Here are some rows, each followed by its group. Groups can overlap.
[ 57   2  -8 -37  13   5  19  14  29   9  -1 -17 -53  41  17 -14  38 -14
 -25  32  22 -59 -30 -42 -56  35  21 -19   2 -19] A
[ 31  56   2 -10   8  18  21  56  13  36  57  15 -30   9 -37   8  41  -4
  37  46  12 -59   7   0 -56  11  59  13   1   3] B
[ 10  59  59  45 -23  43  55  27  48  19  36  56  54 -22 -32  30  34  31
  13 -34  56  -4  57  59 -24  54  -6  57  55  14] C
[ -4 -19 -20 -50  41 -18 -39 -31 -18  13 -25 -14 -29  10  50 -47  23 -35
  15   3 -11  25 -33 -32  57 -58   9 -37 -45 -30] A
[-27 -39 -27 -39  18 -23 -45 -15 -32   2 -14 -23 -21  15  51  -7  -7 -14
 -41   5 -25  18 -31 -51  38 -32   6 -44 -23   3] D
[ 18  59  59  55  -1  54  55  23  36  36  32  56  54   2 -45  45  57  37
   6 -49  58 -10  57  59   8  28 -16  57  55   9] C
[ 12  44  59  55 -14  59  55  56  55  16  57  56  54 -16 -26  59 -16  32
  58  25  49  15  57  59 -41  57  29  57  55  59] C
[ 49  36   1 -54  38  35   9  21  24  33  21   8 -39  60  32 -40  15  13
 -15  31  24 -55   8 -47  -8   8  47 -46 -26   0] A
[-15 -42 -17 -13  -7 -42 -19 -15 -35  -8 -30 -37 -16  -4   7 -13 -25 -11
 -45 -19 -34  25 -22 -33 -17  11 -16   0   5 -52] E
[-20  -6 -25   5  -8 -28 -49 -55 -29 -20 -24 -38   1 -13 -33 -48 -28  -2
   0 -22 -32   6 -35 -10  -4 -20 -15  -3 -10  10] E
[-45 -14 -41  -9  -3 -23 -35 -34 -37 -11 -19 -41   5  -6 -37 -27 -18 -21
  12 -40 -38 -20 -33  -9  13  -5  -6 -12 -24  -4] D
[ 51  42  -9  -9 -17 -34   6  25  23 -32 -38 -26 -37 -23  11 -11  57 -57
 -18   2  11 -59 -32   4 -42   1  -7   7  19 -45] F
[ 13  45  48  39 -28  25  46   0  42  10  17  42  47 -42 -28  16  30  20
  29 -31  34  -6  48  59 -31  44 -22  51  55   7] C
[-30 -34 -17 -41  20 -11 -41 -21 -47  18   7 -18 -12  18  -8 -13 -31  22
  35 -27 -22  33 -21 -37  -2 -16  13 -38 -18 -12] A
[  1 -33 -38 -44  26 -24 -33 -28 -24   2 -26 -18 -42  26  42 -38 -14  -9
 -15  -2 -20  20 -32 -35  33 -17   4 -34  -8 -46] A
[ -7  -8  29 -49  59  42  15  14   7  59  54  32 -48  60  51  59 -25  52
   6  46  41  37  28  19  56 -23  59 -50 -45  20] B
[-22  25  20  49 -47  18  27 -13  11 -39   5  22  52 -19 -31  26 -49   9
 -10  35  -1  21  34  28   0  26 -19  28  42  59] C
[-16  14  17 -52  42  20  21  13 -24  36  49  16 -18  11 -12  24   7  26
  58  22   8  18  14  -4  20 -35  49 -43 -55  -2] B
[ 42  22 -20 -48   8   2  20  27  21  -1 -11 -27 -54  15  32 -22  57 -28
 -49  25  13 -59 -32 -34 -35   6  18 -24 -18 -22] D
[-21 -40 -27  -5 -20 -29  -8   1 -20 -41 -35 -16   0 -19   4 -26 -20 -33
 -48 -36 -26  19 -14 -13 -13  -8 -37  -3   3  -4] F
[-21 -17 -36 -36  12 -28 -46  -7 -20  -8 -23 -28 -33  10  25 -21 -16 -23
 -37   2 -19  16 -36 -42  25 -21  -7 -30 -22 -43] D
[ 57  50  59 -21  59  59  46  44  54  59  57  56  16  60  50  47   8  58
   7  59  58 -24  50  36  55 -31  59 -24 -37  45] B
[-45 -14 -41   4   2 -29 -26 -40 -45 -13  -4 -40   7  -4 -22 -16 -33  -7
  -3 -41 -32 -16 -39 -23   7 -23   9 -33 -16  25] D
[-27 -34 -24  -4   1 -32 -28 -49 -38 -13  -2 -40   7 -17 -18 -44 -29  28
  11 -19 -37  12 -30 -29   2 -30  -7 -10 -20   4] D
[-17 -51 -20   0 -22 -33  -6 -18 -11 -27 -32 -16  33   0 -23 -21 -25  -8
  -5 -44 -40  27 -11 -22 -37  10 -40  12   6   1] F
[-23 -39 -24  -9 -12 -35 -30 -13 -35 -10 -30 -31  -6   0  24  -9 -38   4
 -44   0 -37  29 -14 -49   1 -20 -23 -11 -11  -3] E
[-17  -4 -34 -41  16 -20 -25 -28 -30  -2 -22 -21 -10   1  36 -28  31 -27
 -17  -4 -15   8 -39 -41  35 -46  -4 -36 -42 -16] D
[ 57   8   3 -47  43  34   7  33  33  37  14   1 -29  60  42 -27  41  -2
 -16  17  30 -59  -7 -37 -20  -9  43 -31 -17   1] A
[ -6  -3  39 -51  59  34  17   9   4  59  43  28 -49  49  54  59 -17  49
   2  59  32  56  26  11  59 -23  51 -55 -54  15] B
[ -6 -10 -24 -34  12 -27 -19 -40 -32   0 -34 -18  -7 -16  43 -34  24 -31
 -37  -2 -23  21 -32 -45  30 -37  -7 -30 -32 -29] D
[-25 -27 -25   1  -5 -28 -27 -55 -41 -11 -15 -43   9 -20 -21 -31 -11   7
 -21 -25 -38  -1 -38 -14  18 -20 -14  -3 -31 -21] D
[-31 -20 -21   3   1 -27 -23 -49 -35 -17 -16 -46  -8 -17 -28 -40  -4  -5
  18 -21 -29  -2 -37 -28   6 -33 -11 -14 -31  -9] D
[-14   6   3  17 -35   3  14 -13  11 -39 -19   8  39 -20 -24   1 -16  -6
 -28   1 -20  11  11  15  -3   6 -34  34  18  43] G
[-20 -23 -29  12 -15 -25 -37 -53 -32 -23 -24 -36  16 -18 -21 -37 -16  14
 -24 -22 -50  29 -23 -20  14 -20 -26   2 -13  20] E
[-24   8 -23 -14   3 -34  -6 -28 -39  -7 -31 -18  -1 -17  30 -31  29 -36
 -40 -12 -31   9 -37 -20   1 -28  -5 -19  -9 -20] E
[-39   2 -11 -24  17  -6 -24 -26 -53  15  31 -11   3 -10 -13 -28 -14  21
  36 -13 -21  27  -7 -15  18 -19  30 -37 -39 -14] A
[  8  43  59  55 -19  59  55  49  49  23  39  56  54 -24 -30  59  -4  20
  26 -16  51   9  57  59 -36  43   3  57  55  48] C
[-17   1  18  28 -32   7  13  21  12 -29  -4  22  33 -23   3   9  -7 -19
   8 -39  14  -6  20  32 -16  34 -40  38  23  11] G
[-14 -38 -26   5 -17 -34 -15 -24 -33 -14 -28 -35  -8  -4  -8 -24 -35  -8
 -19 -26 -47  28 -15 -42 -15  -3 -24  -6   9 -25] E
[ -5  59  49  55 -54  55  43  54  51 -10  56  56  54 -18 -17  59 -30   8
  19  59  29  17  57  58 -13  57  22  57  45  59] C
[-39  -9 -32  -5   0 -29 -27 -38 -36 -14 -10 -40  -3  -8 -42 -29 -31  -1
  18 -34 -31  -9 -32 -11  14 -22   6 -10 -32  -2] A
[-24 -36 -14 -38  14 -32 -52  -7 -39  12 -16 -28 -23   9  23  -4 -25   0
 -28  -5 -16  33 -26 -39  19 -19   5 -14 -31 -13] A
[-34  21  28 -36  42  18  44  35 -13  30  57  20 -30  -4 -25  26  -8  48
  58  31   4   6  16  -4  23 -45  59 -28 -56   5] B
[  0 -19 -26 -23  -3 -40 -22 -37 -13 -28 -47 -28 -11 -11   8 -38   2 -46
 -25 -31 -32  22 -31 -24 -13   4 -23 -20   6 -43] E
[  8  59  59  48 -10  45  55  16  36  29  24  56  54 -17 -48  41  57  28
  10 -50  35 -13  55  59 -12   8 -24  57  49  11] C
[ -2 -27   2 -21  54  19 -18 -26  -5  32   6   4 -47  30  59  -8  16   5
  22  36   4  47  -6 -22  59 -50  21 -55 -48 -35] A
[ 50  38 -13 -23 -15 -22  13  17  24 -19 -32 -29 -42 -13   5 -38  57 -57
 -21  -6  20 -59 -43   9 -42  -6   1   9  21 -49] E
[ 51  59  29 -14  26  41  27  56   6  47  57  24 -30  20 -52   7  57   9
  31  44  23 -59  15   0 -56 -20  59  -2 -20  -6] B
[-21 -24 -31 -14   6 -26 -37 -46 -50   2  -8 -32 -16  -2 -21 -35 -18  12
 -17 -35 -36  12 -28 -30   2 -18   2 -13  -8 -15] A
[-30  -3 -32 -29  12 -28  -6 -22 -27 -11 -28 -15   3   1  29 -46  -2 -31
   9 -32 -20  10 -41 -15  16 -38  -9 -34 -10 -28] D
[ 57  25  59  18  59  59  45  34  55  59  57  56   6  60  59  30  44  58
  43  59  58  -2  57  38  59 -58  59 -10 -56  54] B
[ 56  -2  17  55 -51   7  13  32  44  -7  -6  18  -3  16 -36  41  30 -21
  58  17  31 -46  27  14 -27  57 -31  41  47  -7] G
[-32 -30 -43  19 -12 -12 -52 -44 -35 -22 -24 -33  24 -30 -34 -37 -33   9
   2 -10 -29 -11 -35   0 -16  -3 -17  -2   8  44] E
[-29 -12   7  46 -37  22   4 -15   8 -38  -1  24  54 -18 -21   6 -44  -2
 -31   0   4  15  17   7   8  37 -21  20  41  59] G
[-36 -21 -33  20 -21 -19 -47 -46 -34 -20 -24 -28  16 -32 -37 -30 -32  -3
  -9 -22 -24  -9 -32  -4 -20  11  -9   3  13  23] E
[-28 -21 -23  17 -22 -25 -17 -36 -16 -30 -36 -14  31 -19 -24 -19   0  -7
 -38 -41 -37  15 -10  -9   2   6 -38  16  -4  10] F
[-26 -52 -24  -8   0 -36 -30 -23 -48   8 -16 -38  -8  -6  24  12 -16  -6
 -40   1 -27  46 -18 -50  17 -18   0 -20 -14 -16] D
[ 57  52  40 -32  53  59  41  41  46  59  57  39   3  60  41  34  14  58
  -8  59  46 -55  30  11   8 -12  59 -35 -38  19] B
[-18 -20 -28  13 -15 -29 -22 -49 -35 -17 -25 -39  19 -17 -19 -29  -3   7
  -5 -28 -53  36 -23 -23   6 -17 -23   8  -2  -7] E
[ 57  56  -9   6 -18 -34  -9  -2  27 -28 -35 -22 -39 -25   9 -28  57 -57
 -36 -21  18 -59 -35   3 -39  -5 -18  16  19 -39] F
[-13 -15  -4  14 -24 -13   8   0 -10 -45 -20  -1  15 -16   3 -15  -7 -21
 -38 -54 -23  13   1   3 -14  18 -44  14  16 -14] F
[-17 -45 -12   1 -17 -14  -5  13  -6 -44 -30  -9  -4 -14  18  -1 -13 -54
 -37 -34 -15   3 -11 -18  -4  12 -46   3   9 -23] F
[-13 -23 -24  19 -13 -18 -41 -55 -22 -36 -38 -19  10 -14 -27 -27 -25  -2
  -5 -36 -32   6 -23  -7  -3  -9 -36   3  -6  16] F
[-42 -39 -41  -5  -2 -27 -39 -33 -40 -16 -13 -43   6  -1 -34 -25 -48  19
  13 -30 -45   5 -28 -11 -12  11  -7  -8   0   0] D
[ 10  59  59  55 -10  59  55  13  55  45  48  56  54 -15 -21  27  53  58
  14 -56  58  -5  57  59   2  19  -7  57  55  27] C
[ -3 -14 -37 -27   6 -42 -29 -21 -24 -22 -48 -17   1 -13  24 -45  28 -51
 -38 -38 -27   2 -36 -14  -4  -3 -21  -9   6 -54] E
[ 57  59  21  20 -29 -10  26  22  41  -6 -16   9 -13 -31 -24   7  57 -30
  10 -15  31 -37   1  48 -12  30 -33  48  32 -32] F
[-25  26  13 -27  35   0  24  33 -14  30  57  20 -29 -23 -39  34 -11  30
  58  10  -9   3  19  17  27  -4  59 -32 -39  20] B
[-17  23 -22 -26 -10 -41   7 -43 -19 -28 -38  -8  22 -37  18 -32  45 -46
 -44 -18 -30   8 -22 -10  -1 -31 -25 -21   0 -26] F
[ 57   8 -10  -6 -25 -39 -17   5  32 -15 -45 -26 -44   8   4 -24  42 -57
  -6  -5  20 -59 -33   3 -55  31 -18  13  24 -35] F
[-24 -11 -29   2 -13 -25 -43 -55 -24 -32 -43 -22  27 -15 -25 -33 -13   0
 -25 -46 -34   7 -25  -9  10 -27 -30  -4  -9  12] F
[ 57  32  55  55 -18  28  41  56  55   9  13  46   6  -6  -3  59  24 -14
  58  24  58 -27  53  54 -17  57 -22  57  55   1] C
[-16 -27 -40 -24  11 -38 -35 -15 -18 -20 -41 -24 -25   2  46 -37  -6 -28
 -33  -6 -39  16 -32 -26  14 -21 -14 -23 -18 -29] E
[ 57  -3  40  55 -34  21  33  56  55  -2  16  35   5  14 -15  59   6 -15
  58  27  41 -38  41  43 -19  57 -13  57  48  -2] C
[-21 -42 -29 -21   2 -36 -38 -25 -35   0 -29 -32 -24  -4  29  -6 -14 -25
 -44  -6 -30  37 -27 -50  34 -35  -6 -42 -14 -27] D
[ 48  -2   1 -42  14   3 -12   6  21   4  -5 -16 -54  20  32 -44  42 -11
  -2  28   4 -59 -28 -43 -34 -15  19 -24 -10 -27] D
[-21   7  -5  31 -32   9   3 -15   4 -38 -13   9  34 -14 -18  -3 -33  -2
 -40  12  -7  -1   4  17  16  -6 -32  26   8  48] G
[-30 -22 -20   9 -18 -14 -20 -50 -17 -39 -37 -12  42 -16 -43 -21 -50 -12
  -5 -25 -26   2 -18   8 -17  15 -34   9   7  17] F
[-12 -44 -20 -14 -13 -27 -17   6 -15 -33 -40 -18  -5 -20  24  -1 -21 -47
 -29 -24 -18   2 -11 -26 -13   1 -39   2   7 -38] F
[ -6  13  46  54 -32  37  51  49  27 -20  28  51  54 -29 -29  51 -13   9
  12  -5  21  26  57  33 -37  54  -1  57  55  42] C
[-46 -44 -41   4  -9 -26 -30 -38 -35 -22 -32 -27  12  -7 -29 -35 -56   4
  -5 -18 -46   5 -18   0   4  -1 -22  -5   0   7] E
[-28 -56 -24 -15   0 -38 -44   1 -36  -2 -29 -33 -22  -7  41  -2 -27  -1
 -43   9 -30  33 -21 -43   2 -12 -15  -7 -16  -9] E
[-13   7  33  46 -45  28  44  35  33 -27  18  49  54 -24 -41  42 -10   8
  -8  18  21  30  57  29 -38  47  -3  47  55  59] C
[ 52  59   1   1 -26 -30  15   0  23 -37 -32 -20 -32 -30   0 -22  57 -57
 -38 -12  13 -59 -26   2 -30  -6 -15  14  18 -49] F
[ 57  56  59  50 -18  25  48  56  55  35  18  51   2  15  -8  53  57  19
  58   4  58 -10  43  59  36  57 -24  57  55  -9] C
[ -7 -38  -4  13 -32 -10  -3   9 -11 -46 -13  -4  17 -20   2  -4 -35 -20
 -27 -33 -38  20  11  -2 -21  30 -46  28  27   9] F
[-11 -42 -37 -36  14 -32 -40 -15 -22   8 -25 -22 -38  18  36 -10 -33  -1
 -38  -2 -24  23 -28 -34  33 -14  -1 -33  -3 -32] A
[ 42   4 -15 -47  11  -9   1  20  22  -3 -12 -24 -47  22  24 -28  39 -33
 -48  -1  16 -59 -37 -18 -47  -1  16 -14   8 -21] D
[-31  18  31 -45  47  36   2  24  -3  56  57  27 -28  25  -3  57 -20  45
  58  45  30  42  32   3  13 -51  59 -48 -32  25] B
[-25   2  11  42 -40  18  23 -13   5 -27  -7  22  54 -31 -35   2 -56  -5
 -33   4   2  16  22  32   3  47 -19  34  45  59] G
Which 4 groups are nearest to each row below, nearest first, going by the distance to the group's nearest row?
[ 53  21  -3  -6   9   7  26  20  -8  22  18 -14 -37  24 -43 -14  44  -4
   9  18   6 -59 -23 -21 -54  11  39   1 -24 -35] >> A B D E
[  6   8  50 -18  59  57   0 -15  28  59  44  48 -39  60  59  59 -16  58
  49  59  55  56  38  19  59 -58  59 -36 -56  12] >> B A D C
Which 3 other groups have their centres nearest to the centre of group G, nearest first?
F C E
Which 3 other groups have their centres nearest to the centre of group F, nearest first?
E D G
Which 3 groups are nearest to each row below, nearest first, going by the average distance to the group's rows?
[-23 -21 -36 -17  -3 -27 -48 -19 -32  -9 -15 -33 -12   4   2 -19 -26  -3
 -23  -7 -31  23 -21 -49  29 -11 -14 -21 -19 -30] >> E D A
[-24 -37 -31   7 -21 -31 -17 -26 -31 -19 -27 -34  21  -8 -13 -19 -14   1
  -4 -23 -56  50 -13 -42 -14  -8 -32  -1  10  -6] >> E D F
[-31  35  34 -42  38  27  55  41   0  31  57  31 -24 -15 -18  59   3  58
  58  55  19   1  35  17  15 -34  59 -25 -44  30] >> B A C
[ 57  37  59   5  59  59  55  23  55  59  57  56   1  60  59  13  47  58
  15  59  58 -22  46  28  49 -57  59 -23 -56  21] >> B C A
[ 29  59  24  -2  18  29  42  56  13  33  57  17 -27  12 -56   3  50  17
  28  59  21 -59  14  -9 -47 -24  59  10 -22   6] >> B C A
[ 36  55  22 -10  20  43  32  47  16  42  57  22 -32  22 -53   3  34  34
  44  46  13 -59  14  -3 -46 -18  59   5 -20  23] >> B C A
[-25  32   0  -4  13   4  30  56 -16   8  57  15 -10 -55 -13  59  -4  32
  58  51 -12 -29  24   9 -11  17  59 -20   1  26] >> B G C
[  2  53  23   1 -33   4  25 -13  17 -11   5  27  36 -55   1  -3  53  -6
  -9 -56  20 -12  19  59 -16 -13 -43  31  31 -20] >> G F C
[-12 -13   3  -8  57  14 -12 -33  12  35   4  11 -39  28  59 -12  14  19
   4  41  17  40  -4 -23  59 -58  22 -55 -44  12] >> A D B
[ -3 -23   5   8 -22 -15   1  19 -13 -42 -22  -6  12 -25  14   3 -22 -22
   3 -21 -16  21  -2   4 -29  36 -47  34  27 -18] >> F G E
[  2  42   9   1 -24 -13  12  -6 -10 -26 -26   8  17 -46   6 -22  31 -57
 -16 -29  -2  -6   2  21  -3  -1 -48  18  27 -45] >> F G E
Group F spreads out most along one direction. Which 3 other groups' directions of most spread are closest to that one, closest first?
E D A
Which 3 groups are nearest to each row below, nearest first, going by the distance to the centre of the group?
[-24 -12 -12 -10  11 -21 -12 -35 -34   4  16 -20 -23 -11 -22 -17 -25  21
   8   3 -18  -3 -20 -19  14 -47  15 -13 -35  -1] >> D A E
[  5  59  59  50 -18  47  53  18  43  25  33  56  54 -20 -33  28  57  51
 -15 -51  54  -3  57  59   0  26 -14  57  55   5] >> C G B
Which 4 groups are nearest to each row below, nearest first, going by the distance to the centre of the group?
[-14  21  -9  -4 -15 -21  -4 -11 -11 -30 -26  -1   8 -40  16 -14  35 -57
 -37 -32  -8  -5 -17   3  -6 -16 -43   0   6 -46] >> F E D A
[ 57  -9  -5 -20   3  -3  17  35   5  23  12 -18 -47  37   6  13  11  12
   9  45   8 -59 -23 -48 -56  41  27 -11  10 -26] >> A D F B
Which 3 other groups have their centres nearest to the centre of group B, nearest first?
A C D
Which 3 other groups have their centres nearest to the centre of group C, nearest first?
G B F
Group A spreads out most along one direction. Which 3 other groups' directions of most spread are closest to that one, closest first?
D F E
Which 3 other groups have their centres nearest to the centre of group A, nearest first?
D E F
Which 4 groups are nearest to each row below, nearest first, going by the average distance to the group's rows?
[ 17   5 -27  42 -23 -16 -38  -7  -7   1 -35 -35 -32  16 -48 -18  11 -20
 -52   2   7 -59 -34  14 -55  19  -5  20  10 -13] >> F E D G
Which 3 groups are nearest to each row below, nearest first, going by the distance to the group's nearest row?
[ 57   6   3 -40  24   9  14  39  21  30  12 -10 -34  47  31   2  32 -12
 -48  33  23 -59 -21 -50 -30   6  36 -23 -16 -22] >> A D B
[-30 -56 -32 -25   1 -35 -28   2 -40  -3 -24 -34  -2  11  10 -11 -43   1
 -35 -28 -37  20 -28 -33  -6  10 -14  -7   1 -19] >> E D A
